Some points, one per row:
[-65. -59. -56. -59. -54. -62. -54. 127.  56. 127.  75. -20.  13. -31.  45.
 -54.]
[ -9. -51.  79. -43. -63.  11. -31.  21. -22.  16.  45.  55.   1.  42.  -2.
 -48.]
[ -8. -50. 127. -16. -20.  25.  98. -52. -72.  85. -56. -37. -43.  43. -44.
 -17.]
[-54.  15. -35. -33. -45.  12.  37.  70. -15. -31. -16. 127. -23.  47. -62.
  -1.]
[ 34.   5.  24.  38.   3. -12.  23. -27. -14. -28.  -4. -21. -24. -11.  13.
   2.]
[-41. -18. -55. -37.  39. -47. -41.   1. 127. -24. -20. -63.  40. -54. -56.
   1.]
[-20.  -2. -40.   7. -20. 118. -47. -31. -27.  79.  95. -27. -47. -23. -19.
   4.]
[-22. -18. -22. -22. -16. -14. -25.  22.  29.  43.  33.  -2.  10.   1.  12.
  -9.]
[  9.  19.  -6.  -8.   2.  10. -19. -25.   5.  -7.   7. -16.   6.  13.  -9.
  19.]
[  6.  14. -16.  -8.  24.  -8. -25.  -2.  52.   0.  -7. -36.  15. -14. -28.
  32.]
[-25. -27. -40.   2.  32. -20. -15.  27. 127. -14. -14. -49.  -5. -32. -37.
  14.]
[ 25.  -6.  11. -19.  11.  35. -20. -19.  16. -28.  -1. -16.   6.   9.   6.
 -11.]
[-36. -42. -35.  -9.  15.  56.  13.  69. -25. -42. -40.  22.  17.  59. -32.
   9.]
[  7.  14.  -1.  -5.  -4.   9. -19. -29.  10.   1.   6. -12.  15.   6.  -7.
   8.]
[ 14.  25.  -2. -11.  13.  10. -25. -21.  11. -13.   3. -17.  -9.  14. -11.
  21.]
[ 26.  10.  -1.  -6.   9.   5. -20. -22.  16. -20.   2. -14.   2.   4.  -4.
  14.]
[ 16.  14. -10. -11.  11.  15. -10. -10.  -3. -11.   3. -13.  -8.   3.  -2.
  17.]
[  8.  41. -31. 127. -10. -45.  91. -15. -15. -19. -60. -31. -14. -71.  92.
 -71.]
[-26. -15.  24. -16. 107. -48. -19.  20. -41.  -4. -36. 127. -33. -38. -47.
   3.]
10 more points follow, each with its number after it:
[-10.   0.  20.  -5. 127. -29. -29.  -4. -33.  -8. -27. 107. -37. -40. -23.
  -8.] 0
[-22.  -9. -64. -68. -33. -37.  63. -61. -38. -72. -58. 127. -15. -58.  36.
  67.] 1
[-16.  -1. -56. -65. -26. -29.  50. -55. -27. -68. -45. 127.  -8. -52.  34.
  71.] 2
[-35. -32. -28.  70. -30. 127.  38. -21. -68. -29.  -7.   9. -56.   5.  -8.
  49.] 3
[ 19.  21.  -3.  -5.  16.   9. -22. -18.   8. -14.  -2. -19.  -3.   4.   0.
   9.] 4
[ 40. -16. 127.  70.  -5. -39.  65. -64. -63. -45. -13. -47. -69.  28. -39.
 -20.] 5
[ 16.  14.  -3.  -7.   1.  10. -15. -26.  15. -10.   8. -16.   3.   6.  -6.
  11.] 6
[  9.  11. -24. -18.   7.  -7.  32. -25.  -5. -45. -30.  50.   6. -27.  41.
  25.] 7
[ 20.  21.  12.  -8.  29. -10. -22. -27.  10. -29.   5. -14. -16.   7.   1.
  22.] 8
[ 39. -14. 127.  64.  -9. -39.  55. -65. -61. -45.  -9. -48. -68.  28. -40.
 -17.] 9
Which two of these numbered points are nearest to each point below by angle, seen from the average point of the first points? Their numbers follow each, nearest first.
[ 25.  25.  50. -15. -10.  25.  45. -23. -47. -14. -22. -27. -38.  16.   4.
   7.] > 5 9
[-65. -61. -56. -59. -52. -62. -53. 127.  51. 127.  83. -21.  14. -31.  50.
 -53.] > 1 0
[-34.  12. -38.  39. -30.  85.  23. -21. -43. -25.  39.  12. -39.  43. -27.
   5.] > 3 5
[-63. -62. -52. -55. -47. -64. -48. 127.  52. 127.  77. -27.  37. -40.  57.
 -53.] > 1 2
[ -6.  15.   5. -11.  46. -24. -26.  13.  -8.   0. -22.  39.  -1.   1. -32.
  12.] > 0 8
[-10. -36. -10.  33. -11.  69.  24. -17. -55.  15. -17.  -1. -27.  17. -11.
  37.] > 3 5
[-20. -29. -14. -23.  -9. -43. -39.  38. -35.  66. -38.  12.  57.  -5. -47.
 127.] > 2 1
[ 17. -60. -21. 127. -42. -14.  72. -15. -49.   4. -17. -24. -26.  21. -13.
  -7.] > 5 9
[  1.  -6. -49. -52.   8.   5.  -4.  26. -34.  -8.  -9.  70.   7.  46. -21.
  20.] > 2 1
[-26. -54.  33.  25. -29. 127.  51. -33. -74.  13. -47.  -1. -48. -12. -16.
  46.] > 3 5
[  8.   9. -24. -19.   6.  -5.  29. -24.  -5. -43. -30.  52.   6. -26.  41.
  24.] > 7 2
[-38.  10. -42.  73. -27.  77.  24. -25. -53. -37.  44.   2. -54.  39. -18.
  24.] > 3 5
[-10.  -4. -21.  31. -10.  52.   4. -13. -37. -18.  16.  -3. -35.  18.  -2.
  32.] > 3 5
[-18. -29.  33. -19. 127. -52. -19.   4. -46.   6. -45. 122. -36. -46. -38.
  21.] > 0 2
[-33. -39.  33. -29. 127. -64. -28. -28. -64. -29. -58. 127. -66. -65. -45.
 -26.] > 0 1
[ 13. -17. -29. -31.  25. -15. -57.  30.  14.  76. -60.  59.  29. -10. -11.
 -15.] > 0 2
[ 30.  44.  50.   4.  29. -11.  -8. -41.  -2. -29.  15. -27. -42.   9.  -8.
 -13.] > 8 9
[  7.  14.  -5.  -2.   0.  10. -17. -29.  15.  -5.   4. -15.  11.   6.  -8.
  14.] > 6 4
[-29. -20. -11.  -5. -52.  87.   7. -11. -38.   0.  30.  56.   1.  45. -27.
 -34.] > 3 2
[ 26.  21.  21.   6.  28. -12. -15. -30.  19. -34.   0. -15. -22.  -7.   7.
   5.] > 8 4
[ 37.  29. 127.  35.   6. -42.  32. -67. -55. -51.   0. -47. -71.  15. -37.
 -27.] > 9 5
[-14.  18.  -6. -16.  -9.   1. -16.  11.   5. -12.   6.  28.  -2.  22. -31.
  15.] > 2 1
[ 33.  36.  43.   7.  25. -14.  -4. -35.   8. -31.   7. -20. -39.  -5.   4.
 -13.] > 8 4
[ 33. -37.  -7.  37. -23.   4.  55.  -5. -50.  16. -12. -12. -24.   8.  13.
   2.] > 5 9
[-30. -35. -39. -11.  -2. -22.  -1.  35.  35.  88.  -2.  -6.   3.  -8.  14.
 -19.] > 0 1
[ 28.  15.   6.  -6.  19.  -6. -15. -26.  23. -25.   6. -16. -13.   1.  -1.
  10.] > 8 4
[-16.  -8. -17. -27. -18. -16. -31.  27.  12.  16.  26.   2.  14.  21.   6.
   6.] > 2 6
[ 18.  46.  12.  67.  66. -49.  39. -33. -28. -47. -51. -17. -31. -58. 111.
 -45.] > 7 8
[ 22. -24.  91. -45. -19. -22.   0. -52. -50. 127.  40. -54.  29. -24.  32.
 -59.] > 9 5
[ 37.  30.  92.  49.  18. -35.  34. -48. -24. -40.  -2. -29. -53. -16.   9.
 -21.] > 5 9
